Each path below is one point turned by a fixed rotation once a step. After each direction that follows a path, write how fast that rotation turns it, in degrees per step (0 if it stays still).
Each turn is a multiple of 5 degrees from 10 to 175, or 0.
Each row of a path follows its step; steps can be skipped.
path 1
step 0: [  8.9  13.7   2.0   4.9  -7.9  -2.6 -17.2   8.6  -5.4 -17.1   1.6 -24.2
   0.6  -1.9   2.6   1.2 -17.0   5.2  34.4 -11.9  -8.9  15.0   6.3  -5.7
   2.6   2.4  -3.9  21.1  21.3]
step 1: [-21.9   4.0  17.7   1.9  23.9  12.4 -38.1   6.6   2.1   4.6  -2.2  10.5
  11.1 -13.2  -2.5   0.2 -19.6 -10.7  -9.8  -8.6   1.4 -17.0  -5.5  -6.9
   7.3   4.4   4.5  -2.9  -0.2]
step 2: [ -8.7   3.3   7.9   0.6 -13.4 -11.4   4.6   7.4  33.1 -13.2 -16.0  -5.1
  -2.1  16.4  12.1  -3.6  20.1  -7.8   4.1  -5.6   2.5 -23.8 -16.7 -10.9
   1.9  18.0 -15.4  -6.5   0.9]
step 3: [  9.3  -7.1  -8.3  27.6   9.4  16.4  17.1 -12.4  -4.8 -21.8   1.2 -12.7
  12.1   1.1  -5.4   2.9  -3.8 -20.4  20.5  -7.1  12.1   3.9 -10.8   4.7
   6.7   0.7   9.0 -11.8 -19.7]
step 4: [ 36.0  -0.2  -1.2   9.7   4.9   2.4 -14.0  11.2  -4.1  -5.1  -7.1  25.3
  -2.4  -3.4  -1.1  14.1   5.3  -3.3  10.5 -10.4 -18.0  -7.1  -3.4  19.5
   0.7   6.6   7.7   4.8  25.6]
step 5: [ -8.9 -19.6   5.8   3.6   0.9  34.9  -9.7  24.1  -7.7   1.4  -9.6   0.0
  -6.6  10.2  10.4 -19.2  -2.8  -1.6 -24.7 -10.4 -12.5   0.5  -1.1   2.9
   2.9  -1.6 -20.6   2.9  -5.9]
step 6: [ -2.7  35.8  -5.9  -7.6  12.1  -2.5  31.8  -0.8   0.2   2.1  -9.4  -3.4
  -6.0   2.1   8.2   2.9   8.3   2.7  -3.8 -16.2  -2.9 -18.9   4.5  17.1
   2.1  12.9 -16.7  -5.0 -16.6]
step 7: [  3.0  -7.7 -20.7  21.9   5.4  -7.6  21.4   1.6  -9.7  16.6  11.6  -3.8
  19.9  -0.2  -6.3   8.0   5.0   5.3   3.3 -11.4 -11.2  17.9 -12.1 -15.0
  28.3   3.3  -3.9   5.9   7.0]
step 8: [  7.2  14.5  10.6  17.1  -5.9 -10.9  -9.4  -6.9  -9.4   5.3   6.3   6.3
 -14.9 -18.4   6.5 -28.3  -7.3 -15.2  -8.3   0.2  -7.7   3.1  -6.4  15.6
   8.2  -7.2   5.9  30.2  15.8]
step 9: [-19.3  -4.4  -1.6  -9.9 -10.7   4.5 -19.6  -7.6  10.3   9.2  -0.3  -1.1
  -0.3  -5.8  -7.5  -4.3  -0.4  -4.6  -6.8 -42.4   2.7  13.1   4.9   2.5
 -17.0  12.8 -23.2   8.1  -2.5]
Directions:
[  2.5  -3.3   9.9   5.3  -6.8  -0.3   2.8  -5.8   2.4   0.6  -3.4  -4.9
 -11.6   3.5  -3.9  -4.0  -1.9   3.1  -7.4  -2.8   3.0  -2.9   1.6  -1.4
  -2.8   5.6  -3.5  -0.1  -5.2]
110
[  3.4   3.2  -6.2  -3.7   1.9   3.0   0.0 -11.8  -1.9  -8.9   4.5  -2.3
   0.3   3.3  -2.0   4.1  -2.6   1.5   4.2  -6.9   2.9  -3.3   7.0  -1.6
   1.0  -4.8  -9.0   2.1  -2.4]
115
[  0.4   3.5  -1.0  -5.4  -2.8  -1.4 -12.2   5.1  -4.1  -4.9   8.1   1.7
  -6.6  -0.1  -0.6  -0.6  -0.5  -7.5 -10.0  -0.6  -2.2   2.1  -1.9  -0.8
   1.8   1.8  -5.0  -6.5   0.1]
95
[  0.6   0.5   0.5   1.3   0.4  -2.4   3.1   1.2 -16.7  -0.5  -0.5   0.9
   3.3   0.5   5.5  -5.0   2.1  12.4  -2.2   0.3  -4.1  -1.4   3.5   3.0
   0.6   2.9  -3.8  -5.9   0.5]
45
[  3.9   0.8   1.8  -4.3  -3.8  -4.4  -2.6   1.3   1.4  -1.0  -1.1  -5.3
   2.4   4.3  -1.1   6.2  11.3   4.0   1.8  -5.9 -10.6   3.3  -5.2  -4.1
  -8.5   1.9  -1.5   4.9   0.3]
160
path 2
step 0: [ -0.7   4.4   4.2  15.5  -2.9  -5.0  12.2  20.0   3.3   1.9  11.1   9.8
  -8.8  -9.3  -9.3   5.0 -18.8  -0.8 -22.4  -5.2  -5.9  15.1   5.2  17.1
  20.8 -19.0 -24.1  -3.2  -7.1]
step 1: [  7.3  -2.0  -7.7 -40.3  -0.2   0.9  -8.6  -2.2  21.5  -2.1   2.0  -2.4
  -8.9   1.7 -13.7   6.3  21.7  -9.1  -7.4   3.2 -13.4  -1.6   5.9   7.4
  18.4   5.8 -14.5   7.9 -18.6]
step 2: [-21.2  13.2  -3.1   9.5 -29.2   2.7 -20.5   9.5   3.5  14.1 -11.2 -11.1
  14.5 -16.4  -2.6   9.6  -2.4  17.5   2.1   2.8   5.8  -5.1  13.6   2.5
   7.9  19.9  -9.5  -0.2 -15.1]
step 3: [ 19.7   2.0   9.3  -1.8   8.6  10.1   3.4   6.0  -3.4  -4.3 -13.2  10.1
  16.2   2.1 -13.7  -3.1   3.4  27.9  14.6  -0.5  -0.9   6.5 -17.0  -3.0
   0.7 -16.7  -2.1 -12.1 -35.1]
step 4: [  1.5   2.7  -5.4  23.1 -18.0  13.0  14.7   4.4  -9.2   8.3  20.8  -0.9
 -11.7   6.5 -11.1   1.5  31.9 -12.1  -6.3  -2.3  19.6 -10.8 -12.3  -0.2
  -1.1  -0.2 -16.6   5.2 -16.9]
step 5: [  4.9  -0.1  -2.0 -16.9 -25.0 -11.6  -3.7   7.0   8.6   0.0  16.8  22.9
   6.5 -14.5 -21.2  10.3   3.2   7.3  -7.7  -6.7 -11.4  -7.6 -13.9  15.3
 -20.3   0.4  -1.0 -17.2  13.1]
step 6: [  2.7  11.0 -10.6  -0.3   2.1   6.4  -9.2  12.3   7.2  17.9   7.0   0.7
   9.1  24.2   9.7  41.5  -2.3   0.9 -14.4  10.7  -6.9   1.3   8.5   3.8
  -6.4  -7.3  12.5   0.7 -18.8]
step 7: [  7.2  15.4   2.6  -6.6   9.4  -7.0  11.5  -6.2  11.3  10.5  20.8  -2.6
  16.4  -5.0 -22.5   6.3 -16.0  12.3 -10.5   3.2  17.2  10.4   0.1 -28.2
  12.3  11.8 -17.5  -1.7  -3.8]
step 8: [ 16.0  23.1   6.7   3.1  -6.7   2.9   7.0   1.0  21.3   5.4  -5.2  -3.6
 -22.4   1.0 -14.7 -11.6   1.9   5.3  -4.8 -16.8  -2.8  -4.1  31.2   9.2
 -12.0 -16.5  -9.5   3.0 -16.3]
step 9: [ -9.5  -6.8   3.2   3.5  -6.0   9.8 -11.6 -22.5  23.8   1.0   3.7  -9.6
  -2.6   1.6 -11.0  18.9  14.1   8.8  13.7  19.7  -6.0  -9.2  -7.5   8.1
   6.0 -11.1 -29.8 -15.6   4.6]
Directions:
[-2.9  3.8 -4.9  0.4 -2.2  0.1  1.8  5.3  5.4 -7.4 -4.6  2.9  4.6 -2.4
  0.0 -8.2 -3.0  8.0 -9.3 -5.7 -1.9  4.0 -0.1  2.8 -3.5 -8.6  5.0 -2.1
  1.9]
140
[  0.4  -3.2  -6.3  -2.2 -10.3   2.7   1.7  -4.2   3.4  -4.6   4.0  -7.2
  -8.2  -7.1  -3.3   2.9   2.1  -6.8   1.2   2.1  -7.6   4.9  -0.8   5.2
   0.0  -1.6   4.0  -3.8   1.9]
90
[ -4.1  -3.3  -5.7   0.4  -0.6  -2.7   0.3   5.7   3.5   0.7   1.3   2.7
  -3.1   7.2  -4.7   2.1  -5.9   3.3  -0.1  -2.9 -12.3  -0.3  -2.6  -4.8
   4.3   8.5   2.5   9.2  -0.5]
70
path 3
step 0: [-12.2   3.1  -3.7  12.8 -24.9  -0.8  -5.9  14.3  -7.7  -5.1  22.7  15.4
  -2.5  -6.0   6.8 -19.1 -13.3  -1.4   6.4  -0.4   1.4  -4.4   7.6  24.6
  13.0  -1.2  13.8   5.1  17.0]
step 1: [ -3.8 -12.9 -13.4  13.3  -4.2   9.1 -23.8  12.6  11.2   2.8 -17.1  -3.2
  16.1   3.1  -0.4   2.9  18.5   9.5  11.9 -18.5   2.4 -14.1  -8.9  -0.2
  -0.2  26.9   9.4  -3.7  -3.7]
step 2: [  7.9  15.2 -10.5   4.2  37.9   5.1   6.7  11.8  -4.4  13.1   0.9  13.9
  -2.9   2.3   3.5  -5.5  -8.3   5.5  -4.3 -13.5  -3.5  17.2   3.6   1.9
 -11.8   3.3  23.3   3.9   8.0]
step 3: [  5.8 -12.9 -24.3   9.6 -13.9  15.4  19.0   6.5  25.6  13.0  11.1  -1.5
  -8.6 -10.9   0.3 -11.5   2.8 -16.4  -4.5   8.8  17.8  -0.1  -4.0  10.9
  -4.4   0.0  -8.8   4.5  10.0]
step 4: [  7.2  -0.4  21.3  14.2  -5.9  -1.2   6.7  25.0   3.8   3.8 -15.3 -26.1
  15.6   7.4  -0.6  -9.6 -15.7  12.2  14.6  -0.2  -8.4   2.7 -20.1   8.6
  -3.6   5.1   0.9   3.7   7.2]
step 5: [ -1.9   9.5 -17.5  -9.2  -0.6  -1.3  -9.0  12.3   3.3   9.6  11.6  -3.3
   3.6  -0.1   4.4   4.4   7.3   5.0 -18.9  19.5 -29.5   6.9   0.8 -21.4
  -9.5  13.3   8.1   7.5  20.7]
step 6: [  7.8  -9.0 -18.0   8.5   7.1  -5.6  -2.8   7.5  -8.5  12.5   5.8   2.9
 -23.3 -12.9   8.0 -10.9 -18.3  -4.1  15.5  14.3  -5.7   1.3  -5.5   8.6
  20.9  20.2 -12.6 -10.6 -10.6]
step 7: [  9.6   2.5   1.1  27.2   1.0  -5.1  -8.9  -5.9   4.6   6.7 -11.5 -14.8
  10.4  13.3   5.1  -8.5 -16.5   5.9  -5.3   9.8  12.0 -24.3  20.1  -7.0
 -13.7  12.4  -0.9  17.3  -0.2]
step 8: [ -2.6   7.3  -1.5   2.2  -4.4   0.4   7.3   4.3 -26.6  23.7  -4.1   2.3
   6.9  -2.5   4.5  -2.5   1.6  -7.2 -33.2 -15.4 -16.3  -8.9  -1.4  14.4
   3.7   6.2  -2.2 -11.8  19.1]
step 9: [ -7.2   4.2 -39.4 -11.0 -13.3  11.0  -4.6   8.3  -7.8   2.6 -21.2   3.3
   4.2 -10.6  -0.3  -3.5  -5.7   9.6  12.4  14.1   1.1  -0.1   1.8  21.5
  -7.8  -1.9  -0.4   7.3 -14.7]
Directions:
[ -1.9  -3.7  -3.1  -3.2   2.4  -4.2   5.6   1.7  -8.7  -1.9   7.2   2.4
   1.2  -2.3  -0.8   5.4  -2.7  -4.9   0.3   2.1   0.8  -2.4   0.9  -2.2
 -11.5   0.9   4.2  -9.8   8.0]
125
[ 5.5 -4.2  8.3  2.0  0.7 -4.7  6.0  3.8 -8.3  3.8  1.1  0.7 -8.7  3.9
  1.2 -0.3 -1.2  5.3 -0.6 -4.4 -3.1  3.4 -2.9  6.8  7.4 -2.2  7.0 -4.5
 -1.4]
175
[  1.9   2.6   0.8  -2.3   8.6  -2.8  -2.3  -2.1  -0.7  -8.6  -4.1   0.6
   7.6   0.7   0.6   0.7 -10.2  -3.8   2.4   0.1  -1.1   7.6  -1.5  10.7
   4.4   3.6  -3.5  -1.0   4.7]
160
[  3.0   7.3   2.6   3.3 -10.1   5.8   1.2   1.5  -3.5  -0.7   1.2  -7.9
   2.7  -3.5  -9.4   0.1   0.1   3.5  -5.3   0.0   2.3   5.4   1.6   6.2
  -3.8  -5.3  -5.4  -5.0   3.4]
80
[ -0.5  -1.1   4.6  -5.0  -3.8  -1.9  -1.5   9.1   6.5  -5.3   2.8  -5.1
  -6.5   5.2  -1.0  -1.2  -5.0  -4.6   2.9   5.7 -10.2   4.0   2.8  -7.0
   0.6  -2.3  -4.4  -3.1   0.0]
55
[  6.5   0.6  -4.3   0.8  -1.6  -4.4   6.7  -7.5  -7.4   0.8  -6.6  -6.2
  -0.1  -3.1   0.5  -1.4  -4.0  -2.9  -5.3   6.8 -10.3  -5.8  -1.3  -1.8
  -0.6   1.3  -3.0   3.7  -5.0]
25
[ 2.0 -6.0  4.1  2.2 -7.3  8.5 -2.2 -8.9 -2.0 -1.0  1.4  4.2 -9.0  1.1
 -0.5 -1.7 -8.2 -2.5  6.7  3.2  3.0  1.5 -3.2  1.9 -5.4  2.9  0.2  6.5
  3.5]
110
[-3.7  6.8  2.3  3.6 -0.1 -6.4  1.2  3.0  0.8  7.1 -8.7  4.7  1.3 -1.7
 -5.4  5.2 -7.9  4.0  9.9  2.0  0.8  2.1  0.3 -2.3 -6.3 -3.8  2.1  0.6
 -6.0]
145
